In the rows, 128 means zero.
Each path below is one point turned by a fixed rotation once a step. After each direction that follows a path, write how fast that rotation turns it, in degrees each step (0 if it stays still).
Each turn is a multiple of 5 degrees from 10 to 175, or 0.
Each row of a path follows its step; steps can be skipped.
Rotation 1:
step 4: [134 120 124 131 119 128 114 123 122 126 127 148 128 111 132 124 131 137
 129 116 130 128 109 131 132 129 131 140 126 133 111 136 131 132 119 121
 124 132 127 140 134 125 112 124 137 127 128 133 116 130 121 128]
step 8: [137 140 135 120 116 143 116 129 127 133 137 140 135 126 131 131 120 127
 119 131 142 120 115 122 132 126 129 126 134 123 117 133 119 143 130 131
 135 120 125 131 125 120 111 121 136 134 117 118 122 132 138 132]
step 9: [136 120 133 124 126 113 131 119 123 141 138 131 121 137 119 118 136 140
 140 140 126 119 131 135 124 110 134 138 122 137 120 137 123 135 133 118
 123 127 133 130 130 115 114 126 118 131 135 127 129 121 132 131]
step 10: [131 138 128 118 119 143 142 133 140 144 116 136 143 134 132 128 126 145
 130 122 119 120 124 133 127 137 124 140 139 134 120 133 131 134 124 125
 123 134 129 137 140 131 125 127 133 133 117 138 128 133 134 127]
step 13: [132 137 118 108 133 130 128 126 122 143 132 121 118 122 129 118 136 130
 129 121 127 111 118 139 131 124 128 136 132 126 115 132 114 125 136 118
 139 123 135 123 136 129 118 115 124 119 125 136 123 125 118 125]
step 14: [138 132 132 122 132 131 123 130 143 132 138 135 134 124 137 130 128 127
 135 132 126 127 130 127 122 128 130 138 123 128 129 135 119 134 122 132
 124 142 111 123 153 133 114 125 117 140 127 134 129 132 147 137]
step 18: [120 140 126 141 131 128 127 126 140 122 158 124 129 125 134 120 134 142
 138 134 127 126 129 131 127 126 137 128 126 132 118 127 119 135 124 123
 137 119 140 121 139 136 124 125 125 132 122 128 132 127 143 136]
step 20: [139 121 124 126 124 135 122 133 135 125 138 134 125 120 131 124 119 134
 129 114 133 136 133 128 133 133 122 141 124 126 109 138 125 135 120 105
 133 123 125 117 135 110 120 120 126 119 127 135 122 120 135 128]
[126 127 127 129 124 128 129 124 127 129 130 126 128 130 129 125 130 127
 130 127 127 128 130 126 128 128 130 126 127 128 132 127 126 128 124 130
 125 131 126 128 131 123 131 125 125 128 129 128 130 133 134 126] | 160
[133 129 129 127 130 129 133 129 129 127 131 129 127 128 128 131 126 128
 131 129 128 131 133 127 125 131 130 127 128 130 126 127 128 126 125 126
 128 125 129 126 129 131 128 129 128 125 131 128 128 123 136 127] | 170
[123 132 127 125 129 127 129 126 128 127 132 126 130 125 128 124 128 125
 127 130 126 127 125 125 127 129 125 122 130 129 128 125 128 128 127 128
 128 129 131 122 127 131 128 128 131 125 129 129 130 130 127 132] | 65
[127 135 129 126 127 128 129 130 130 130 127 126 129 127 129 126 131 127
 128 124 130 133 130 126 130 129 131 131 128 127 130 125 126 127 129 125
 126 123 130 128 125 124 130 125 131 131 126 130 127 128 129 130] | 145
[126 131 122 127 129 127 129 130 129 125 130 126 127 125 129 133 129 129
 132 126 127 126 128 127 128 131 129 129 124 126 131 134 128 127 128 126
 130 126 124 128 129 130 130 128 125 127 128 127 131 129 125 132] | 20
Rotation 2:
step 6: [142 131 124 130 114 126 130 137 133 128 145 115 134 124 121 141 115 120
 116 122 130 127 125 136 129 124 131 137 135 123 122 124 131 120 131 122
 140 129 129 120 124 126 139 127 135 132 142 129 114 125 109 128]
step 10: [133 125 133 118 123 121 124 139 130 141 138 132 128 119 127 118 142 105
 125 124 129 124 121 128 128 126 137 140 130 127 128 139 138 125 122 125
 144 129 139 135 133 127 135 129 131 120 140 124 128 137 143 119]
step 11: [133 119 122 129 118 126 126 137 121 131 136 119 120 125 112 117 137 127
 125 136 137 116 114 121 139 139 123 127 121 128 122 123 136 115 127 140
 128 127 131 133 127 116 132 134 141 137 133 123 119 142 126 119]
step 13: [132 130 140 117 130 131 126 137 116 127 137 128 139 125 122 137 125 109
 126 122 130 133 130 132 124 141 139 141 136 134 125 144 115 133 129 112
 129 133 135 130 125 123 137 137 123 133 130 132 114 131 124 135]
step 16: [127 116 134 121 114 119 121 123 116 138 134 126 137 134 121 118 112 111
 132 128 134 120 128 118 125 139 137 123 115 132 126 135 133 130 127 123
 139 129 139 131 129 125 122 132 120 125 144 127 122 127 143 128]
step 17: [135 122 130 127 131 129 135 134 122 129 148 137 140 135 113 122 132 118
 130 140 129 126 123 125 133 133 133 126 117 133 125 118 131 115 120 124
 131 125 139 125 128 127 147 129 146 123 133 119 115 120 132 122]
step 19: [128 117 133 120 120 123 129 140 118 143 132 114 122 122 123 124 129 130
 128 129 132 131 121 133 137 141 124 144 133 131 125 142 133 128 124 123
 126 136 131 133 132 119 117 139 117 141 136 130 114 145 129 129]
step 20: [126 124 138 129 129 132 136 126 127 138 128 121 128 117 111 135 117 121
 119 132 123 137 123 128 130 153 124 126 128 135 109 126 127 118 131 127
 133 127 141 137 118 126 138 128 127 138 126 115 120 128 122 128]
[123 128 127 130 130 129 129 130 130 126 128 129 126 122 124 128 133 129
 126 129 126 126 121 126 129 129 125 129 132 131 129 130 129 131 127 128
 126 131 132 130 126 126 127 131 129 128 128 127 128 128 130 128] | 45
[128 122 127 126 128 129 128 130 128 127 128 128 128 129 129 129 130 127
 132 128 129 130 131 126 129 128 125 127 128 131 124 127 130 127 129 130
 126 122 130 133 127 132 130 133 132 130 125 127 130 127 127 128] | 120
[125 131 127 125 129 127 127 127 130 128 133 128 122 128 129 129 131 125
 128 127 128 125 128 130 130 129 127 126 125 124 127 127 125 127 125 127
 124 124 127 125 129 125 128 130 130 127 128 130 133 130 126 124] | 100
[121 127 131 129 127 129 127 129 125 129 128 127 130 126 128 128 125 125
 129 125 129 129 132 128 128 128 123 130 129 127 127 126 130 131 124 125
 128 126 130 125 125 127 128 123 128 131 129 129 126 123 129 127] | 100
Rotation 3:
step 1: [131 128 114 131 136 130 109 125 136 133 134 121 123 121 135 134 134 123
 126 125 140 128 122 136 136 108 123 140 124 135 126 119 137 138 134 137
 124 123 114 141 125 114 131 132 134 124 146 135 118 125 134 132]
step 2: [130 124 119 131 134 123 123 126 125 123 129 116 140 121 142 133 137 119
 121 130 148 129 143 124 122 111 138 137 120 125 122 136 131 126 113 128
 126 121 114 128 128 130 127 136 116 123 143 120 139 126 141 122]
step 3: [138 123 118 136 123 138 130 129 139 131 130 126 123 128 135 125 133 114
 119 125 133 125 127 118 121 133 142 118 124 123 124 126 134 130 115 149
 115 132 134 134 135 128 133 122 117 122 137 114 151 123 128 117]
step 8: [130 117 125 143 134 126 129 120 125 132 139 136 115 126 126 117 129 140
 125 113 120 133 113 118 120 124 121 125 120 128 126 132 128 120 131 143
 146 142 133 127 139 125 144 129 139 121 133 119 133 119 131 123]
step 11: [128 119 127 114 119 124 124 119 145 124 110 126 124 140 130 135 146 126
 130 122 136 125 131 137 112 124 127 117 137 128 120 131 130 130 120 132
 128 121 117 131 129 126 124 117 148 122 143 131 117 132 128 131]
step 15: [134 123 137 141 119 131 124 122 139 136 133 126 124 122 125 119 129 132
 109 123 128 122 139 119 120 119 136 130 133 129 134 123 133 117 134 130
 122 119 120 135 139 121 121 132 125 122 114 138 145 139 137 148]
step 17: [124 127 132 148 127 120 129 132 137 143 133 126 127 119 129 134 129 120
 123 136 145 142 124 118 138 147 120 123 119 120 122 127 132 146 138 129
 127 133 121 136 125 126 137 137 128 117 125 129 118 119 137 134]
step 19: [138 130 130 129 127 118 105 123 126 137 121 129 138 131 131 129 138 122
 129 119 125 123 116 131 128 120 128 129 122 127 138 130 146 122 141 133
 123 131 125 126 136 121 134 131 119 109 135 124 131 121 130 102]
[128 127 127 129 128 126 132 127 128 128 127 131 125 131 132 126 127 128
 130 132 135 128 128 125 129 130 132 129 129 128 126 127 128 131 126 127
 128 130 128 130 135 127 127 128 130 128 125 126 129 132 128 127] | 55
[131 130 127 126 126 126 127 129 131 126 126 127 128 128 125 127 126 133
 124 129 126 132 128 131 130 130 128 128 129 132 129 127 129 127 127 130
 129 127 127 129 130 124 123 127 127 125 124 133 130 130 124 125] | 70
[125 127 129 129 128 134 129 131 131 133 132 126 130 131 129 130 129 126
 129 131 128 128 132 130 127 134 128 125 129 131 130 130 125 130 125 129
 131 128 129 126 127 125 127 128 126 126 130 127 129 129 129 126] | 100
[134 132 131 129 127 127 127 128 126 128 128 126 127 129 125 127 127 127
 130 127 128 126 131 124 126 126 129 129 129 133 128 131 125 126 129 129
 127 131 130 126 129 124 129 129 127 128 129 122 132 126 126 128] | 65
[129 129 128 120 132 130 128 126 128 126 129 127 130 130 130 124 131 131
 125 128 131 126 129 126 127 127 129 128 130 132 125 128 128 131 129 133
 127 125 129 129 125 130 131 131 128 128 129 129 125 129 126 126] | 35
Rotation 4:
step 0: [119 113 132 137 131 141 125 107 130 136 122 120 136 137 127 118 119 127
 128 137 120 128 124 147 123 134 125 136 127 143 131 129 137 129 133 115
 120 128 128 130 135 117 124 131 111 123 126 127 134 136 139 139]
step 5: [135 125 134 127 138 129 133 152 136 135 136 136 121 127 126 128 131 109
 130 120 134 134 142 139 120 141 128 120 134 128 131 135 126 125 137 136
 124 122 137 131 116 132 130 142 120 120 134 125 110 135 124 128]
step 7: [115 118 127 110 139 138 122 117 133 136 131 137 132 124 123 127 122 135
 137 125 126 134 112 131 131 126 125 108 129 127 129 129 117 130 123 152
 129 140 132 123 121 123 125 135 124 143 127 134 120 126 129 135]
step 9: [128 132 137 140 131 125 120 124 124 127 151 128 118 130 122 118 129 138
 124 120 124 123 113 140 132 117 132 127 121 120 123 125 135 153 129 127
 118 134 123 127 130 132 138 115 129 122 130 126 115 144 129 130]
step 14: [125 131 124 118 126 117 133 138 134 138 128 140 139 129 130 121 120 131
 134 140 130 117 126 120 116 126 133 125 129 126 123 128 100 118 133 118
 135 123 124 116 121 142 127 127 149 126 134 127 124 136 125 131]
step 19: [110 121 133 126 130 129 130 119 127 133 132 122 136 132 128 149 131 134
 134 130 114 141 128 139 134 114 140 143 136 126 128 128 117 131 124 122
 121 146 121 122 128 116 136 121 123 134 116 132 128 132 135 124]
step 20: [127 130 134 122 141 144 138 122 131 124 134 131 133 127 131 113 115 128
 128 123 139 105 134 126 136 124 123 122 134 133 153 120 129 133 129 117
 131 142 124 141 121 133 136 126 135 124 127 126 126 129 126 136]
step 21: [130 127 129 138 127 119 117 137 124 137 134 132 119 135 132 122 125 118
 125 122 129 132 117 134 128 141 130 143 128 143 117 130 135 133 141 111
 125 141 129 127 136 128 115 114 143 130 125 140 142 132 130 126]
[127 132 126 129 130 129 129 127 126 126 133 128 129 130 127 126 127 129
 126 132 125 128 127 127 125 126 126 128 129 131 126 131 129 125 131 131
 129 129 130 123 131 127 127 126 124 130 132 125 127 126 125 131] | 45
[127 123 128 129 131 125 128 131 126 124 130 127 122 127 129 123 127 129
 127 126 129 129 130 126 127 126 132 131 126 130 127 127 127 126 130 130
 131 124 125 125 128 129 127 129 129 128 127 132 125 132 129 126] | 90
[132 127 125 125 127 123 132 129 126 127 127 129 125 128 128 130 128 127
 126 126 124 130 130 128 126 126 128 128 134 131 130 130 130 130 125 129
 125 127 127 127 127 128 131 132 124 128 125 125 129 129 130 132] | 55
[128 126 127 126 127 132 123 129 128 129 127 124 130 129 125 128 128 130
 126 128 135 129 128 128 129 129 129 130 130 130 127 126 128 126 127 129
 129 129 129 127 124 127 126 130 128 128 127 121 124 132 129 132] | 145
[127 126 126 129 124 129 127 125 128 126 125 123 128 130 130 130 131 126
 130 127 125 131 126 130 127 129 128 132 130 128 129 131 129 124 127 123
 128 129 128 126 132 130 126 126 132 128 126 131 124 127 125 132] | 170
[126 122 131 131 127 127 130 132 125 128 129 125 126 126 125 126 127 126
 127 126 126 123 123 126 129 129 128 126 129 126 128 128 129 125 127 125
 129 129 131 127 124 129 132 127 127 129 126 126 129 125 125 127] | 100
